(in the rows, 128 means zero)
One turn moves every row onto another: examples first, then more rows asked:
Nanev: [128 133 146 109 171  98 133 110 118 132 132 127 146 139  99 141 156 135
 127 133 152 168 134  96 180 157 128 125 113 123 103 139]
ridit: [132 139 153 104 162 103 138 107 119 136 124 123 140 154  96 145 160 132
 130 119 155 163 131 101 180 155 123 134 108 121 108 130]
Fifu: [120 146 170 127 144 149 119 115 103 103 162 115  91 139 150  90 108 145
 108  90 161 149 133 151 134 114 124 165 141 126 126  96]
Turel: [128 121  82 107 127 137 136 146 160 134 121 139  91 138 150 115 137 106
 120 138 141 156 133 141 107 147 139 102 145 120 165 166]
lar: [121 143 165 118 140 149 121 132 107 105 154 129 107 137 142  77  99 141
 107 106 181 138 131 134 135 111 120 175 127 110 120 102]
zotel: [167 133  97 147 116 122 161 132 165 154 169 140 112  98 125  76 144 149
 137 123 171 147 172 118 144 130 144 137 116 148 161 103]
beda: [137 152 144 142  92 124 147  97 138 144 103  96 181 151 136 121 108 155
 118 117  84  77 135 127 125 136 117 142 151 143 143 127]
Sefam: [133 123  83 109 128 133 128 129 145 134 123 134  84 146 148 131 136 107
 114 109 129 162 133 158 100 147 134 113 158 125 163 157]
Busi: [144 136 139 150 101 122 136 125 140  97  90 116 173 103 152 109 150 159
 139 161  96  86 127 117 126 149 153 148 153 169 143 125]
zerus: [170 128  86 171 118  96 138 119 141 121 128 150 116 120 127  89 145 144
 102  72 173 148 145 144 154 136 146 152 139 105 130  94]
samig: [134 128 131 165 104 118 144 134 139 145 112 112 198 126 138 103 109 160
 117 144  88  90 125 107 132 127 108 147 162 133 123 149]
vig: [147 137 142 153 100 121 132 114 131 101  95 108 162 107 150 121 153 163
 138 136  85  93 131 128 119 148 146 160 163 181 144 117]
Nuze: [111 138 162 122 146 148 127 143 117 102 159 132 114 123 151  60  99 139
 109 141 182 138 132 124 144 112 130 148 122 112 123 113]
Mopur: [141 134 135 145  97 113 139 118 128 147 103 111 199 141 125 111  97 155
 115 127  88  83 128 123 121 128 114 149 157 139 128 136]
doto: [134 120  81  96 127 140 139 156 154 143 120 149 105 137 143 109 134 106
 114 136 160 147 135 127 101 144 123 128 140 108 155 173]
livo: [167 136  79 152 126 110 150 123 150 136 153 152 128  91 128  82 143 150
 111  99 187 138 176 120 144 137 137 154 129 117 136 103]
Geka: [141 120  80  95 124 137 132 148 143 147 118 149 106 141 136 120 133 108
 106 108 162 148 136 137  93 143 114 152 149 105 146 163]
Pupo: [133 142 159 108 161 111 139 106 124 143 133 115 129 153 103 150 169 137
 131 112 147 168 134 101 178 156 120 138 111 128 114 132]
Lutib: [169 123 115 156 101 115 156 139 165 147 152 134  92 132 120  80 144 144
 143 110 148 163 144 141 153 125 156 123 115 154 168  97]
Rer: [170 121 109 172 104  98 143 129 150 131 126 138  94 143 118  89 143 142
 123  79 151 162 126 157 158 129 158 131 130 127 148  88]
Bif: [110 145 168 139 148 149 121 114 115  95 169 109  83 128 161  86 114 145
 115 114 145 157 135 149 144 115 137 135 143 136 139 104]
ker: [156 139 151 148  93 124 133 121 127 110  93 111 166 118 142 128 151 165
 136 118  96  87 124 125 112 146 134 187 161 171 137 116]
Geze: [106 139 162 135 154 148 126 131 124  95 167 119  95 118 164  69 107 142
 117 145 158 151 135 134 152 114 139 124 130 128 134 113]
ludi: [155 136 149 141  88 125 137 134 133 110  83 123 177 118 136 112 148 159
 132 131 115  78 119 112 119 142 130 194 148 155 130 121]
Palot: [128 133 146 118 176 104 134 110 122 137 143 120 136 133 106 146 165 138
 130 133 142 174 140  97 180 157 126 124 120 134 109 141]
Lagog: [128 137 156 116 168 113 140 108 122 142 144 112 128 142 107 151 174 140
 134 118 140 175 139  97 176 158 119 132 120 135 115 139]
Foru: [130 155 143 157  97 133 155 102 154 143 111  90 170 139 157 120 129 160
 122 123  78  80 136 117 133 140 113 135 155 139 148 137]
Puba: [125 139 137 170 105 132 155 125 155 141 113  96 180 123 160 109 130 162
 121 142  79  88 131 106 138 135 106 138 162 137 136 153]
Lub: [148 136 143 143  93 122 140 136 140 102  82 125 181 111 145 102 144 157
 137 156 115  77 120 107 126 146 144 167 141 152 136 126]
vigav: [141 122  82 102 124 132 127 132 135 141 120 138  95 147 139 132 135 110
 106  91 144 158 137 153  90 145 122 143 160 117 152 156]

livo -> Rer
Puba -> Mopur
And these:
Nanev -> Pupo
Geze -> lar
ker -> Busi
doto -> vigav

One turn moves every row onto another: examples first, then more rows asked:
zok: [114 168  95 163 107 110 139 102 152  92 119 125 184]
nilan: [ 71 159 125 163 128 100 121  84 128 139 127 130 147]
Mut: [115 164 126 141 123 139 121 165 152 154 142  91 122]
kizu: [ 75 170 126 138 139 122 120 121 108 159 117 120 133]
ris: [118 136 124 154 147 127 152 123 155  88 150 134 147]
zubu: [ 99 127 157 165 131 124 147 172 159 127  91 109 155]
pilu: [115 132 146 153  83 110 100  90 131 118 140  81 186]
bet: [125 117  80 135 133 143 117 115 126 122  86  88 157]
Kede: [ 74 167 128 135 101 108 119 113  93 157 130 122 172]
tevo: [130 138 139 121 137 136 163 139 109 109 142 126 145]
tane: [125 114  98 109  92 153 126 145 122 136 130 111 199]
Fivi: [124 101  98 147 135 144 133 104 171 110 136 117 157]
gufon: [118 111  85 140  98 142 118 129 166 120 140 122 202]
zuku: [ 71 144  97 154 136 128 103  99 148 162 108 117 139]
banop: [121 154 153 153  87 102 129  83 149 125 148  99 158]
mup: [102 132  92 166 104  99 115 141 114 101 137 110 213]
zozed: [104 141 119 143 119 145  90 172 136 151 133  75 149]
vini: [112 120 180 151 103 106 154 138 128 118  95 109 181]
tos: [115 135 157 146  84  95 127 112 116 138 161  91 170]
feror: [113 159 107 157 101  85 165 144 124 124 157 135 174]
limas: [120 146 126 113 103 141 149 163 103 117 149 124 188]
nol: [103 113 132 165 111 131 138 166 182 144  89 109 172]
mek: [113 159 114 150 123 156  95 143 170 137 115  80 134]
fis: [ 73 150 101 132 112 133  98 132 111 177 110 109 166]
refud: [134 144  95 124 131 130 166 120 140 144 106 112 123]
Fozal: [109 100 162 169 105  98 154 122 160 126 102 111 174]
Kiv: [ 69 142 102 152  98 112  96  89 133 158 123 118 185]
bil: [105 135 152 144 107 135 139 181 149 138  82 104 179]
Vek: [122 107  93 126 125 117 139 155  97 154 123  96 152]
Pamen: [114 110 155 150  77 114 143 131 153 136  91 107 200]

vini -> bil
Kiv -> zuku
zok -> refud
And these:
tos -> zozed
ris -> tevo

